In the rows, 128 means zero.
Each named turn below is shown by a few rows before and after it. Which turns, in which order, take the first row of each later pair to the second? The first pair is answered.
gez (before |-> after):
[112 126 147 131 146 134 136 129 110 131 157 126 126 118 148 141 111 116
 127 136 117 139 134 114 125 126 147 122 119 126 145 147 128 134 131 108
 115 143 121 106 131 104 124 114 145 128 127] |-> [108 136 135 130 139 145 126 139 111 118 151 137 143 135 148 124 108 104
 134 133 122 133 137 133 127 117 126 132 101 113 151 136 130 127 112 123
 140 124 138 110 122 121 141 113 143 149 121]
[ 99 130 139 142 131 146 143 162  82 140 132 134 149  92 144 145  96 150
 140 117  76 117 142 112 148 115 106  95  99 134 177 153 143 123 120  69
  97 135 166  85 109 154 139 111 126 169 124] |-> [ 95 130 139 140 136 146 142 169  81 146 130 134 137  90 133 139 104 170
 141 120  75 129 131 113 131 122 102 114  83 130 157 139 153 127 118  81
 126 143 150  73  97 157 180 120 115 166 134]
[135 120 101 142 132 118 126 116 111 138 113 112  91 136  98 122  98 165
 123 174 145 147 116  77 108 114 136 126 141 132 121 138 134 125 119 123
 159 141 116 122 111 107 148 136 110  88 135] |-> [139 127  93 150 112 124 119 112 112 121 114 123 120 152 119 125  78 124
 120 163 154 126 139  87 136  93 131 104 156 132 158 160 119 116 109 112
 124 116 153 142 132 116  93 118 124 106 115]
[115 152 130 150 133  96 131 154 122 184 117 120 103 133  93 118 150 175
 135 140 116 140 149 146 125 117  68 134  97 127 114 149 148 110 116 137
 166 140 117 121 104 163 170 135 118 122 125] |-> [122 140 139 157 132  81 139 133 126 191 128 112 100 116 111 148 142 158
 121 136 117 125 163 124 150 117  97  97 139 154 136 186 128 116 137 106
  94 154 123 131 138 139  90 123 143 103 120]
Vin (before |-> after):
[101 150 103 139 157 143 131 118 173 111 123 120 129 141 148  89 110 153
 104 110 151 129 164 109 122  79 118  97 150 141 114 100 104 120 127 151
 106 101 148 150 150 146  83 116 152  88 138] |-> [133 141  93 115 144 135 135 120 171 132 112 110 118 165 147 108 102 187
 126 106 136 128 155 120 120 109 115 101 141 185  96 100  89 141 121 148
  97 123 157 150 152 130 103 111 131 101 133]
[137 145 135 160 163 131 148 117 137 136 153 135 107  94 128 121 154  94
  80 120 136  99 120  94 119 125 115 100 124 105 115  95 157 151 110 121
 100 118 147  97 103 110 131  95 148 116 135] |-> [160 132 118 140 156 128 153 116 141 144 146 127  94 107 127 134 154 119
  88 116 131  97 109  98 116 154 120 109 128 139  92  88 140 163 111 127
  88 138 144 106 109  94 140  95 137 115 137]
[113 121 117 129 130 142 121 115 139  99 117 141 139 114 163 127 128 110
 105 101 149 107 133 126 136 127 135 140 151 123 127 121 113 130 127 136
 123 130 128 130 130 110 116 147 137 127 116] |-> [134 117 113 113 121 140 122 119 133 115 110 132 135 133 163 138 119 130
 124  99 134 111 133 138 135 144 124 140 138 156 119 128 107 146 118 132
 118 144 139 128 130 102 130 141 119 142 112]
[125 147 173 106 127 119 128 106 174  85 132 114 158 117 142 133 112 137
 160 146 130 118 118 140 131 168 168 101 175 141  88 107 137 104 162 182
 129 123  88 152 116 139 107 164 155 120 152] |-> [145 148 181  92 116 113 130 119 158 110 126 108 159 141 146 146  98 160
 197 151  99 126 126 162 127 179 143  95 147 178  95 123 139 120 140 164
 129 139 112 136 116 141 133 155 126 151 141]
mipig (before |-> after):
[121 125 116 152 117 131 117 104 147 109 135 147 133 119 133 109 126  82
  79 125 163 123 123 137 159 110 141 124 162 101 133 109 104 107 150 156
 115  97 124 165 140 131  73 124 164 106 128] |-> [100 138 136 166 129 137 115 112 133 113 137 151 139 107 131  96 126  76
  87 136 156 133 132 141 149  87 124 121 139  77 147 113 129  96 139 149
 144  89 126 143 121 151  97 126 162 115 131]
[142 138 125 148 102 114 114 119 132 149 130 142 153 155 147 125  91 120
 124 113  96 116 127 131 124  88 112 136 117 132 129 138 115 122  87 134
 127  99 148 151 116 173  85  77 121 122 108] |-> [132 138 138 153 112 116 117 126 124 156 134 144 150 145 147 124  91 121
 132 120  89 125 128 130 115  81 105 141  99 123 132 138 131 123  81 129
 143 103 145 132 104 175 111  81 116 125 109]
[136 116 144 115 128 132 156 134 149 125 141 102 115 115 124 131 131 145
 111 123 127 138 123 106 115 145 133 142 137 131  88 105 135 133 133 130
 109 154 121 101 120 111 148 129 132 133 134] |-> [144 117 133 110 117 132 156 128 155 116 140 104 118 124 125 130 130 139
 106 120 134 130 121 110 123 145 134 136 151 133  87 104 123 131 136 131
  94 147 125 120 131 109 124 125 136 132 130]
[139 140 134 100 125 131 125 132 127 118 137 104 173 131 132 139  88  66
 161 127 102 129 131 124 125 133 118 104  72 155 143 150 111 122  69  96
 126 145 164 145  93 133  97 122 140 170 113] |-> [137 139 139 100 130 129 127 133 124 124 136 104 173 126 133 138  88  69
 166 127  98 134 131 119 121 131 118 106  68 157 142 148 116 125  68  92
 133 150 160 135  87 133 108 126 136 169 113]
vun (before |-> after):
[148 131 121 118 129 101 139 130 124 140 115 129 124 148 108 133 131 166
 124 136 130 134 124 154 128 138 129 116 144 151 123 133 118 139 126 127
 112 137 126 144 142 128 112 123 111 117 131] |-> [126 121 115 133 133 120 138 127 130 112 124 142 141 129 129 141 128 130
 108 114 153 117 121 128 146 129 151 126 158 131 140 129 109 127 134 126
 105 128 131 142 135 121 100 128 144 107 123]
[121 130 155 129 151  94 131 126 114 145 139 135 122 113 119 114 129 126
 121 152 109 139 153 129 128 127 111 101 120 112 142 159 162 122 119 102
 110 131 126 100 136 123 115 118 129 111 135] |-> [124 134 146 128 149  90 127 120 121 137 137 137 126 116 116 105 132 122
 113 153 119 135 153 133 132 126 112  96 132 106 141 156 155 118 124 110
 104 120 124 116 145 126  96 115 132 106 134]
[160 113 112 115 141 109 107 105 122 157  96 150 133 136 162 169 124 156
 163 113 103 119 115  79 149 121 144 116 157 129  88 140 134 115 101 114
 134 144  84 103 139 143 142 103 174 131 137] |-> [171 119 108 108 137 104 103 104 128 160  92 149 126 149 149 158 127 165
 157 121 104 119 116  91 144 123 136 106 163 130  76 140 127 114 101 122
 132 137  84 119 152 149 128  99 163 132 141]
[104 142 130 155 129 135 137 140 134 115 127 152 124 136 132 130  85 125
 170 127 116 106 123 115 134 139 120 117 110 150 122 133 156 136 122 144
 135 130 117 116 122 139 152 130 140 186 142] |-> [116 150 124 146 119 121 133 134 141 117 120 150 119 153 113 116  90 134
 164 138 121 107 128 135 130 141 111 108 120 148 110 129 150 135 126 153
 128 120 113 143 140 151 130 123 129 184 147]

Each pair is two turns apart.
[131 121 132 123 120 131 131 129 128 141 143 119 114 118 119 141 131 149
 126 119 128 133 112 107 122 148 141 148 123 142 111 120 131 133 129 118
 138 153 118 115 120 116 136 132 124 131 133] |-> [133 121 139 123 121 129 130 130 124 147 145 119 118 119 123 148 123 148
 132 121 117 135 117 112 125 144 137 142 118 150 120 131 131 134 125 111
 130 153 128 108 119 114 134 129 122 138 127] : Vin, mipig
[151 113 130 122 134 131 122 139 124 118 125 125 133 110 146 136 116 127
 115 113 133 139 136 125 163 126 152 140 166 116 138 115  79 141 124 134
 118 124 127 138 136 107  89 125 133 123  96] |-> [129 127 149 139 141 134 116 150 113 117 127 136 144 106 145 116 117 111
 120 121 130 145 146 130 157  98 134 137 145  87 155 120 100 129 115 134
 143 105 133 126 124 132 101 124 133 135  94] : mipig, mipig
[115 144 128 135 122 119 119 130 125 113 128 132 133 135 144 118 136 101
 130 135 140 132 136 133 137 111 124 104 133 113 153 135 128 113 117 142
 114  92 149 135 139 147  93 109 150 137 123] |-> [105 130 143 134 143 124 133 141 110 136 137 119 120 111 150 138 134 127
 149 133 122 149 120 110 113 124 134 127 106 127 144 135 146 127 116 130
 143 126 131  87 107 130 157 127 139 136 128] : vun, gez
[118 149 149 132 110 146 130 134 124 102 122 128 173 113 127  64 149 134
 118 101 141 121 127 150 109 109 117 135 122 101 152 132 137  98 115 117
 156 102 150  91 113 156 150 148 126 162 115] |-> [163 126 119  94  92 138 137 127 141 111 110 112 146 138 121  88 152 177
 122  87 143 118 104 150 106 163 136 153 137 159 106 112 106 127 125 133
 135 140 143 114 124 121 164 150 109 153 119] : Vin, Vin
[134 158 142 112 145 152 135 147 140  96  83  92 139 143 176 118  61  93
 155 107 128  87 134 122 133 134 129 148 143  57  92  97 133 122 145 149
 149 114 142 140 146 159 169 122 180 146 132] |-> [146 141 147 106 156 130 145 130 148 113  89  72 108 122 168 139  74 117
 141 111 128  93 120  99 128 153 164 139 174  83  68 101 127 134 174 139
 116 145 110 142 160 128 145 126 184 111 147] : gez, mipig
[144 142 168 137 145 101 118 144 138 131 142 126 109 121 117 136 140 162
 117 133 116 141 123  91 119 131 123 121 137 126  93 132 133 129 113 125
 109 148  81 112 134 120 162 166  96 100 155] |-> [131 159 171 155 130 116 107 150 129 110 144 145 151 136 139 125 118 110
 118 127 119 124 154 108 148  94  99  99 135 106 146 162 130 108  89 109
  91 109 127 119 143 149 119 150 110 132 131] : gez, mipig
[112 132 170 161 143 110 118 138 126 137 152 136 140  65 134 121 115 159
 117 146  52 117 151 105  83  75 138  89 101 123 153 142 155 109 130  79
 145 184 107  79 112 123 132 146 107  99 119] |-> [148 111 136 129 131 103 124 125 149 138 143 123 115  79 127 143 124 194
 109 132  64 111 124  99  84 125 165 111 126 165 105 116 125 131 148 101
 124 213  88 105 123  90 133 152 102  79 128] : Vin, Vin
[166 132  97  93  82 114 111 117 156 143 103 130  93 166 103 113 125 168
 120 104 133 164 110 160 127 173 145 157 130 145  86  95 113 157 108 163
 147 119 144 174 144 141 173 106  94 131 123] |-> [143 128 162 124 120  79 132 108 126 195 133 104  68 107 108 144 127 179
 127 134  94 193 125 117 114 157 166 112 134 156 117 151 146 163 134  95
 114 156 123 121 145 123 147 107  97 104 140] : Vin, gez
[ 93 122  96 141  81 146 131 175 109  98 129 105 144 143 131  90 135 130
 123 113 118 113  86 117 145 124 106 137 112 118 120  88  93 130 127 175
 143 122 147 140  88 156 138 121 125 155 115] |-> [ 85 119 101 149  85 150 134 176 107  99 134 106 143 133 134  90 136 128
 125 113 117 117  83 109 144 122 111 139 107 113 126  88 100 128 127 173
 149 124 142 131  82 156 144 125 129 150 116] : vun, Vin
[ 90 129 147 123 129 150 135 140 137 126 116 111 120 136 107 110 150 126
 141 160 108 156 124 129 123 105 116  95 110 118 135 137 136 156 134 121
 169  93  91 115 110 132 147 125 115 147 114] |-> [102 125 129 110 119 143 129 127 153 114 113 107 113 145  93 104 154 128
 119 158 127 148 118 134 132 113 126  91 136 123 116 125 118 158 149 137
 150  84  83 151 131 126 113 121 121 131 121] : mipig, vun
[130 112 112 135 127 143 129 126 138 120 136 125 123 119 148 146 130 115
 118 111 148 113 116 100 140 144 155 133 150 136 122 121 115 133 141 126
 115 139 117 133 127  93 117 129 157 109 131] |-> [120 128 111 139 120 160 118 141 132 106 127 139 147 137 148 120 124 100
 129 110 150 113 125 124 138 127 124 146 124 110 132 112 125 121 116 140
 150 111 136 132 112 125 146 126 151 136 121] : gez, mipig
[103 140 119 114 121 156 137 146 151  75 140 148 142  99 180 106 160 107
 106 155 151 144 104  83 119  97 146 128 144  74 124 139 125  96 162 147
 111  89 113 160 165 172 110 107 156 118 139] |-> [ 91 137 138 121 139 152 144 148 142  95 148 138 126  75 178 112 164 123
 111 165 139 159  99  67 101  96 154 132 134  75 118 143 146 101 167 136
 127 106  90 131 151 165 137 119 150 107 147] : mipig, gez
[ 87 115 149 180 152 116 136 124  99 103 151 107 118  86 140 142 118  95
 138 153 125 132 145 111 134  82 128 101 123  96 144 157 131 104 103 106
 101 120 131 100 101 132 122 114 152 133 131] |-> [102  94 145 167 155 110 147 121 102 118 152  93  98  80 141 168 121 128
 147 144 116 136 129  92 126 111 149 115 129 131 123 149 125 122 112 103
  93 155 117  90  96 108 145 121 146 122 139] : mipig, mipig
[ 93 112 132 149 130 158 126 114 130 114 133 157 146 109 151 149  95  90
 161  91 135 114 143 108 146 109 134 161 116 120 172 142 116 124  78 127
 129 124 175 113 121 135 134 169 173 118  99] |-> [100  99 120 141 134 155 129 106 143 109 133 152 128  97 146 156 104  99
 146  84 147 112 121  90 143 129 159 175 132 124 145 124 109 129  97 139
 127 136 150 121 118 118 138 178 178  95 111] : mipig, Vin
[138 143 118 114 120 121 115 121 144 129 117 126 107 150 114 119 136 150
 131 132 127 123 112 162 121 144 120 144 124 138  90 106 113 137 116 162
 155 127 128 148 133 133 151 138 108 127 136] |-> [132 145 127 125 118 112 114 109 145 124 126 127 115 142 123 122 130 121
 117 135 133 115 129 155 141 125 133 107 158 135 119 134 104 129 128 140
 107 117 141 162 160 132  78 124 129 119 130] : gez, mipig
[ 73 168 161 123 155 170 129 130  99 111 105 148 139 100  97 106 146 115
 128 139 113 135 158 105 148  90  85 149 157  81 108 130 144 128  87 122
 158  92 131 128 153 136 122  99 173 133 119] |-> [ 86 147 167 112 170 151 145 119 101 138 114 127  97  76  90 134 155 157
 126 140 105 147 136  74 133 121 119 154 172 114  75 125 140 145 115 116
 141 138  96 116 157  99 133 110 168 100 134] : gez, mipig
[133 146 135 124 135 106 125 131 118 155 126 116 115 138 142 130 120 120
 144 156 117 145 112 120 112 125 138 146 159 131 115 131 138 155 137 112
 126 138 173 133 106 113 121 114 115 120 160] |-> [128 152 134 128 128 112 118 137 117 146 122 124 127 146 147 119 114 109
 147 154 119 138 120 131 118 113 125 148 153 123 128 132 141 147 127 113
 133 125 186 136 105 122 121 111 116 136 151] : gez, mipig
